In the rows, zero is written as 128.
M: several groups of rows, each row roughly a mix of its group's hidden directions:
M (151 x 10):
[[125  91  99 168 101 147 135  85  91 124]
 [133 103 157 147  98 139 167  70 127 145]
 [154 115 132 158 141  92 152 144 179 167]
 [ 96 158  83 123 143 125  77  93 137 122]
 [129 133 145 111 108 131 177 195 129 113]
 [163 114 122 142  62 146 110 103 100 119]
 [171 121 174 119  75 126 147 157 133 131]
 [ 84 125 162 120 177 125 173 136 107 127]
 [ 95 161 118 155 138 128 169 147 182 118]
 [101 149  96 149 128 104  62 110 128 112]
 [102 164 116 134 138 164  88 140 128  75]
 [ 73 155 149  93 134 119 155 105 129  92]
 [ 95 146 179 114 157 131 177 130 143 110]
 [ 57 131  86 131 123 117 119 119 161 129]
 [130 147 172 118 107 128 109 192 151 107]
 [127  84 128 127  91 107 162  78 103 133]
 [155 111  81 149 106 128 106  74 105 141]
 [139 128 100 154  70 109  82 110 110 123]
 [129 124 141 107 179 140 194 126 146 136]
 [127 137  82 172 103 113 146  85 158 134]
 [ 96 155 141 121 197 131 156 148 140 138]
 [121 124 160  98  82 129 158 165 140  87]
 [154  98  88 161  82 113  96 107 116 133]
 [160  97 151 123 160 119 157 130 119 188]
 [145 106 109 169  77  99 113 128 136 168]
 [132 128 150 141 156 128 180  73 156 116]
 [169  95 157 133 104 103  92 119 101 164]
 [120 103 137 157 170  88 146 147 122 178]
 [130 173 138 133  85  97  82 138 147 104]
 [119 131  89 167 109 132 103  74 115  97]
 [ 82 139 140 100 192 125 150 120 143 136]
 [ 91 180 138  92  98 140 143 148 145 102]
 [ 98 157 164  87 164 125 154 162 143 127]
 [ 99 161  91 122 138 173 161 110 157 108]
 [136 151 102 160 160 107 103 138 169 173]
 [147  73 171 128  98 112 155 142 104 114]
 [156  92 121 181  98 103 109  98 108 136]
 [171 140 127 139  91 148 130  68 126 102]
 [164  84 133 110  88 115 136 118  76 129]
 [104 158 128 105 155 125 173 166 172 126]
 [176 150 151 152  70 134 113 134 152 122]
 [151 161  83 154 154 116 133 105 164 162]
 [ 90 156 160  92  88 123 129 125 122  84]
 [131 119 169 108 166 108 161 169 127 165]
 [101 128 150 132 187 134 183 125 122 109]
 [151  80 141 137  88 133 107  75 116 132]
 [161 128 176 110 106 121 152 185 126 138]
 [ 98 153 109 150  93 121  95 124 146  73]
 [ 61 152 110 128 164 120 114 126 151 101]
 [150 174  79 146 132 122  97  88 115 123]
 [134 121 181 111 173 154 169 144 127 109]
 [120 114 137 132 161 121 195 140 147 169]
 [ 83 142  93 123 174 149 161 108 135 104]
 [170 121  98 163  94 111  82 102 131 136]
 [ 91 115 131 106 143 101 131 166 149 185]
 [152 137  97 144 128 107  77  72 118 129]
 [125 141 108 113  89 148  61 144 102 121]
 [103 104 147 153 173 149 103 153 117  82]
 [124 160  87 173  87 131 107 102 142 107]
 [135 142  95 124  92 149 105  77  94 101]
 [ 80 137 144 112 113 184 168 128 112 133]
 [123 139  76 135 139  95 115 182 147 104]
 [125 100 137 143 123 107  83 154  67 114]
 [137 142 110 146 183 111 117 134 177 165]
 [ 76 160 128  92 109 137 136 141 107  83]
 [ 80 136 124  95  72 145 126 123 117  94]
 [ 87 148 120 137 139 100 104 172 169 156]
 [107 194 137 116 120 130 136 169 164 125]
 [132 125 171  68 122 139 121 164  94 132]
 [ 57 152 140 105 136 124 131 167 115 118]
 [140 134 158 100 154 145 191 151 143 152]
 [137 160 129 130 174 116 127 164 186 141]
 [153  85 111 165  94 113 105  98  95 135]
 [126  95 136 151 157 114  62 141 101 137]
 [172  98 123 149  68 117 105 109 117 119]
 [143 115 138 142 139 129 182 146 169 178]
 [ 81 114 106 113 194 124 142 138 108 134]
 [174  96 119 153 117  69 110 130 132 147]
 [134 163  89 155 111 140  76 116 148  97]
 [127  90 178 113 177 115 148 150 109 144]
 [125 112 161 127 190 121 178 134 117 142]
 [140 130 135 144 127 107 174 167 175 166]
 [ 81 153  91 136 105 155 133 131 133  78]
 [152 172 109 165 119 142  98 100 169 146]
 [117 130  74 159 148 128 134  68 134 129]
 [122 149  83 163 105 138  95  86 131  98]
 [122 107 156 118  98 120 193 162 148 134]
 [139  71 153 112 157 128 168 145 111 158]
 [133 137  78 155  94 126 106  74 135 114]
 [166 136 109 109 164 120 132 131 141 194]
 [147 139 149 130  55 117 129 163 152 122]
 [118 153  86 125 145 167 107  83 155 154]
 [119 144 182  99 154 105 148 172 146 139]
 [111 168 153 129 127  99  86 174 144 103]
 [137 163  90 118 102 150  88  91 136  95]
 [ 60 138 142  98 161 126 131 159 142 128]
 [108 177 126 103 135 118 143 169 172 100]
 [ 99 118 101  89 120 164 150  90  90 111]
 [136 130 185  95 125 122 122 188 121 134]
 [119  77 171 131  97 118 155 155  98 138]
 [155 131 167 119  66 108 124 164 139 135]
 [125 142 171 100 128 119 161 192 137 127]
 [127 143 103 145  64 113  91 104 139 103]
 [136 132 102 140  93 139  66 102 107  98]
 [112 117  92 151 154 107  80  94 135 164]
 [141 161 196 103 157 125 134 140 139 105]
 [139 133 116 133 112  93  60 158 116 103]
 [106 140 170 100 133 126 168 181 141 107]
 [105 142  90 152  87 141 122  98 142  79]
 [129 107 148 139 185 111  93 102  87 120]
 [123 120 129 134 209 143 127 135 126 163]
 [116 128 137 120 204 145 166 136 113 130]
 [167 133 113 120  82 135  65 127 119 120]
 [130 145 185 114 126 131 152 181 157 118]
 [104 114 125 164  76 131 140  88 116  90]
 [117 136  94 149 137 164 117  74 117  84]
 [ 94 158 162 116 126 168 154  89 140  98]
 [117 121 183 103 158 138 164 148 112 164]
 [123  98 170  93 121 102 145 180 106 136]
 [ 93 128 156 118 188 116 154 165 131 144]
 [105 141 174 124 162 145 178  98 138 109]
 [151 133 161 106 139 141 166 100 164 175]
 [142 107 100 130  89 121  84  77 124 104]
 [ 78 129 148 107 136 139 172 119  78 118]
 [150 130 126 129  49 135 125 124 109  96]
 [129 135  72 147  73 130 110 112 154 110]
 [161 193 118 150 117 134 113 124 132  86]
 [139  72 101 128 134 120 110 113  75 154]
 [104 126 169 114 189 139 144 134 159 154]
 [117 192 161 113 152 123 134 130 169 112]
 [117  83 107 116 131 135 125  56 117 128]
 [153  75 114 151 129 119 114  76 106 151]
 [166 150 102 103 181 121  99 150 149 146]
 [101 158 110 116 115 151  59 118 124 108]
 [121  85 164 126 161 137 114 136  71 109]
 [ 94 138 165 100 172 138 157 169 132 117]
 [ 99 137 157  93 129 166 126 167  92  98]
 [176 102 148 157 151 123 159 141 141 173]
 [151 103 129 177 110 162  95  87 144 122]
 [110  81 156 120 126 115 193 138 123 145]
 [180 106 114 170 137 106 108 132 150 168]
 [125 111 195 106 164 140 156 147 140 135]
 [117 101 160 114 124 133 168 161 104 181]
 [135 164 125 133  69 142 117 173 157 118]
 [ 80 173 134 134 122 156 142 163 138  91]
 [113 168 111 101 176 144 133 127 179 117]
 [129 177 139 159 160  98 119 154 167 150]
 [152 121  97 158  89 115  72 105 120 142]
 [156 165 156 113 116 151 167 168 118  95]
 [145  90 136 143  66 128 125 107 108 166]
 [154 144 124 132  68 127  88 132 109  88]]

the two rows of each list that fit no group, in list order (the others fit one group, some only roughly):
    k895: [174 109 176 133 165 145 101 113 101 121]
    k457: [156 155  92 126  97 160 126 111 182 139]
    k57: [156  99 162 133 122 108 103 186 110 153]
    k27: [204 115 114 137 147 126 105 126 142 156]
    k45: [116 122  92 137 173 132 128  83 142 176]
    k971: [133 110 151  63 144 140 155 139  96 157]
    k753: [145 131  70 150  97 140 122  81 131 153]
    k668: [142 112 162 112 175 139 169 165  99 126]
    k521: [154 139  77 137  92 145  81 125 115 102]
    k48: [154 134  56 148 112 135 105 106 153 125]
 | k27 k521
    k313: [ 79 157 119 110 112 150 165 166 155 116]
    k153: [114 137 135 133  60 122  83 128 120  97]
    k921: [145 161  65 151 140 128  89 128 147 114]
    k498: [157 108 108 108  74 143  89 104 100 120]
    k810: [133 110 185 143 143 111 134 189 132 130]
    k91: [193 104 119 115  91 103 113 153 121 143]
    k21: [125 151 159 101 161 112 164 163 168 148]
    k60: [189 139  99 154 106 135 100 108 157 141]
    k15: [104 179 143 101 143 137 147 137 183 111]
    k378: [137 140 116 122  81 166  79 106 100 107]
    k20: [118 111 134 110 170 114 146 191 111 158]
    k934: [146 108 107 142 187 116 101  81 131 143]
    k775: [ 91 123 122 103  97 163 131 109 100  75]
 | k921 k91
    k52: [187 134 136 140 125 103 158 128 166 165]
    k49: [163  83 125 173 106 101 147 125 141 160]
    k402: [137 173  82 112 110 132 100 117 177 120]
    k859: [160 109  77 156 127 114  79 114 105 121]
    k400: [140 113 109 165  95 104  93  75 115 112]
    k418: [111 135 185 106 151 103 123 178 109 124]
    k830: [148 168 125 127 127 133 108 175 186 135]
    k811: [138 170  62 159 132 148 129 111 145 122]
    k969: [ 85 173 113 116 167  98 116 153 154 125]
    k493: [131 153 137  97 187 154 163 127 154 149]
    k37: [143 141 137 168  60 135 109 112 136 102]
    k182: [137  82 151 129 172 132 140 163 116 172]
 | k52 k37
    k65: [179 145  97 181 150 130 115 129 148 150]
    k965: [147 113  78 137  88 161  96 101 110 143]
    k980: [103 132 158 129  50 139 125 116 131 116]
    k152: [ 78 179 116 109 157 160 137 130 131 105]
    k655: [171  92 108 137 161 131 138  96 115 174]
    k505: [119 110 182 116  91 142 173 109 115 105]
    k413: [134 101 164 122  79 101 105 156  95 152]
    k157: [109 147 141 108 134 127  77 176  95 100]
    k579: [176 101 138 169  86 103 106 132 136 146]
    k389: [133 101  91 125 147 152 104  81  81 129]
 | k65 k505
    k289: [178  91 109 146 123 120 102 101 106 169]
    k568: [105 127 133  98 140 129 207 119 126 115]
    k487: [153  77 119 140 110 120 107 138  84 172]
    k370: [ 77 158 134  91 158 119 129 150 132  85]
    k228: [134 153  84 134  76 133  96  91 135 109]
    k4: [110  98 142 143 167 109 161 147 144 182]
    k28: [150 127 104 137  82 102  67 150 122 126]
    k962: [122 117 170 110  98  92 135 174  90 122]
    k772: [ 97 146 174 101 171 124 119 167 107 114]
    k744: [ 82 167 134 112 143 169 132 131 123  80]
    k939: [ 88 178 102 132 112 134  91 122 148  92]
 | k962 k939
    k729: [132 146 141 144 167 137  81  77 125  97]
    k836: [149 166  88 135 125 170 116 102 120  83]
    k432: [163  92 129 135 164 106 146 132 147 184]
    k371: [153  76 158 153 159 123 140 127 100 165]
    k943: [142 120 150 119 182 124 184 120 146 158]
    k956: [133 151  88 157 108 144 120  73 161 147]
    k25: [131 137 100 119 191 152 173 120 148 141]
    k902: [129 193 110 118 121 144 118  93 153  92]
    k619: [137  70 120  97 118 113 145 117  91 168]
    k682: [123 129 119 104  88 163 108  87  97  88]
 | k836 k902
    k211: [ 75 145 176 108 114 138 153 161 120 111]
    k107: [175 130  94 157 100 146 114  79 122 143]
    k477: [136  72 141 127 166  94 137 118 123 172]
    k189: [111 157  98 172 127 126  72 142 155 115]
    k723: [ 85 165 158 110 135 130 146 158 145  81]
    k474: [169  88  95 147  94 122 131 115 126 174]
    k643: [ 96 101 163  87  96 106 148 167 129 128]
    k345: [110 148  69 117 143 133  96 111 136  81]
    k629: [ 95 151 121 124  88 116 124 118 136  61]
    k64: [118 159  77 130 134 158 107 100 145  83]
 | k477 k345
    k996: [179 168  96 153 149 134 111 118 160 147]
    k270: [ 90 169  95 130 182 123 110 118 127 106]
    k580: [ 85  99 168 105 130  98 119 173 130 112]
    k928: [179 103 103 149 118 139 112  91 101 164]
    k108: [169 101 110 118 112 146 191 120 104 137]
    k531: [175 108 189 115  92 133 140 133 119 118]
    k94: [141  99  99 121 135 122 117  68 101 168]
    k858: [135 106 161 112  74 125 121 156 116 177]
    k279: [105  97 180 110  96 137 173 135 114 144]
    k499: [129  87 100 169 124 110 104 117  91 169]
 | k279 k499
    k135: [160 145 140 120  50 146 116 117 126 128]
    k852: [108 180 120 136 104 139  88 135 144  80]
    k214: [126 135 131  93 190 121 155 124 114 172]
    k702: [ 82 167 131 115 182 125 110 153 109 114]
    k258: [178 143 104 152  95 105  84 112 129 108]
    k889: [119 135 134 103 104 115  57 131  93 109]
    k115: [108 100 166 136  83 133 116 154  77 122]
    k123: [ 92 160 167  92 133 138 155 168 150 129]
    k147: [116 160 104 142 187  97 100 127 154 145]
    k686: [ 97 133 125 112  62 131 154  98 126  98]
 | k135 k889
    k282: [ 84 125 149 107 157 106 123 183 106 107]
    k365: [ 71 151 126 129 129 131 156 162 133  79]
    k880: [131 150 184  94 140 141 175 135 156 123]
    k473: [140 122 104 165  82 146 134  73 107 123]
    k923: [204 117 156 142 105 117 130 149 125 113]
    k721: [131 162  83 158 165 159 120  97 122 101]
    k724: [155 102  98 154 135 125  77 105  92 153]
    k83: [167 100 127 128 126 122 105  86  69 126]
    k195: [ 93 146 100 122  98 129  89 105  87  95]
    k513: [ 83 160 138 109 189 140 116 152 130 130]
    k687: [136 111 134 158 159 133 196 136 158 145]
 | k473 k687
    k327: [165 118 111 183 152 111  96 138 146 162]
    k479: [152 150 110 164  78 128 130  87 147  97]
    k915: [ 92 168 102 106 180 144 117 106 111 111]
    k907: [157  95 148 102 111  97 116 150  72 138]
    k232: [117 144 180 104  99 121 160 168 159 121]
    k720: [155 135 109 121 103 102  58 156 130 130]
    k854: [104 162 117 115 201 134 111 119 115 111]
    k977: [120 173 152 108 195 128 138 130 125 106]
    k770: [114 124 189 121 151 100 121 163  94 107]
    k149: [106 102 172 142  97 109 159 158 166 144]
    k462: [102  95 162 104 162 109 137 170 128 164]
 | k479 k149
    k817: [102 167 136 135 168 120 176 152 147  98]
    k609: [112  78 122 136  83 129 148  90  93 143]
    k869: [133 144 137 158 135 114 190 145 178 134]
    k215: [145 153 108 171  79 125  91 133 163 134]
    k941: [165  84 137 137 122 108 107 131  91 177]
    k192: [167  78 158 134 151 141 171 122 134 151]
    k137: [148 133  58 165 131 141 110 116 117 153]
    k758: [168 136 106 157 161 135 117 119 177 165]
    k44: [189 101 164 151  92 149 133 127 127 137]
    k607: [ 92 180 143 113 118 118 146 141 181 113]
 | k817 k869
